In the rows, 128 means zero.
A single turn carries every row of the set below to another of its rows. Some are shown first; where does it send the rows asked next?
j209: [117 124 130 111 123 160 151 154 180 138 149 114 143 118 116]
j576: [139 130 148 112 191 132 129 108 133 128 140  98 132 131 109]
j337: [135 117 165 149 149 147 140 118 182 109 134 114 141 118 127]
j633: [ 97 143 140 145 127 116 109 135 120 163 136 154 129 136 135]
j465: [155 114 145 115  87 132 137 113 151 133 116 124 111 106  89]
j806: [133 122  96  99 127 131 159 104 144 118 162 118 130 123 104]
j86: [131 134  83 119 165 142 143 150 134 126 153 119 123 135 111]
j953: [161 133 148  98 123 103 130 148 153 113 137  90 105 151 139]
j527: [153 121  99 133 106 145 133 110 150 120 176 140 120 125 120]
j976: [150 138 144 142 133 102 110  95 106 119 134 120  87 126 127]
j511: [143 100  94 148 121 128 137 130 114 107 136 135  88 116 127]
j978: [108 128 126 155 133 153 128 103 132 143 149 143 126  94 107]
j781: [127 126 140 103 154 167 117 137 111 111 113 111 131 141 165]
j442: [ 88 137 161 108 126 132 125 121  98 144 138 144 129 134 123]
j872: [147 125 182 132  97 123 109 142 130 127 136 150 127 140 113]
j445: [169 147 130 124 123 120 103 159 121 127 100 114 144 147 127]
j530: [116 143 180 121 149 116 129 141 136 138 109  92 107 120 126]
j205: [105  97 131 120 151 156 149 115 139 112 127 168 119 137 128]
j811: [156 138  94 150 111 147 114 108 111 109 128 131 112 113 130]
j646: [146 121 143 128 163 127 120 153  87 111 125 154 104 131 111]
j541: [112 132 149 134  92 146 120 158 141 112 107 125 157 141 147]
j192: [111 110 173 140 163 165 120 118 136 125 116 143 130 145 113]
j554: [161 116 111 116 179 128 132 112 118 129 119 151 103 138 109]
j487: [124 146 140 110 121 118 128 144 126 145  94 157 113 141  90]
j204: [134 143 182 151 129 129 103 146 142 139 123 111  98 116 144]
j479: [149  99 118 133 152 157 126 127 136  93 135 119 146 137 167]
j707: [114 116 177  99 155 121 142 151 160 139 123 123 133 150 121]
j400: [114 150 130 133 169 126 121 139 132 123 172 108 122 138 157]
j212: [133 146 111 101 109 111 117 140 100 146 146 124  92 129 119]
j856: [122 130  83 118 167 141 149 121 142 124 122 103 115 123 137]
j456: [103 125 118 113 145 123 145 111 135 166 124 125 103 134  91]
j513: [183 121 109 141 137 135 134 139 174 105 119 109 114 127 127]
j48: [160 138  91 108 105 107 132 152 126 117 114 133 133 132 140]
j462: [166 137 117 116 129 144 144  89 168 106 149 132 131 113 117]
j505: [127 131 126 133  68 128 129 146 147 124 137 141 104 117 140]
j390: [163 134 156 138 111 139 116 144 145  91 151 112 131 119 157]
j534: [147 117 120 145 118 108 136 136 148 128 109 172 130 145  92]
j562: [102 129 161 135 126 116 114 162 117 148 137 102  99 132 132]
j163: [139 118 185 131  99 122 116 110 140 120 104 136 121 131 143]
j154: [126 150 176 101 143 138 119 133 159 142 121 120 157 143 125]
j854: [173 110 127 104 138 152 148 128 151  84 120 104 116 126 115]
j263: [127 124 111 122 112 148 128 119 173 126  97 129 152 151 147]

j562 turns into j527
j856 turns into j442
Now these:
j163 turns into j854
j781 turns into j205
j479 turns into j192
j212 turns into j505
j953 turns into j209

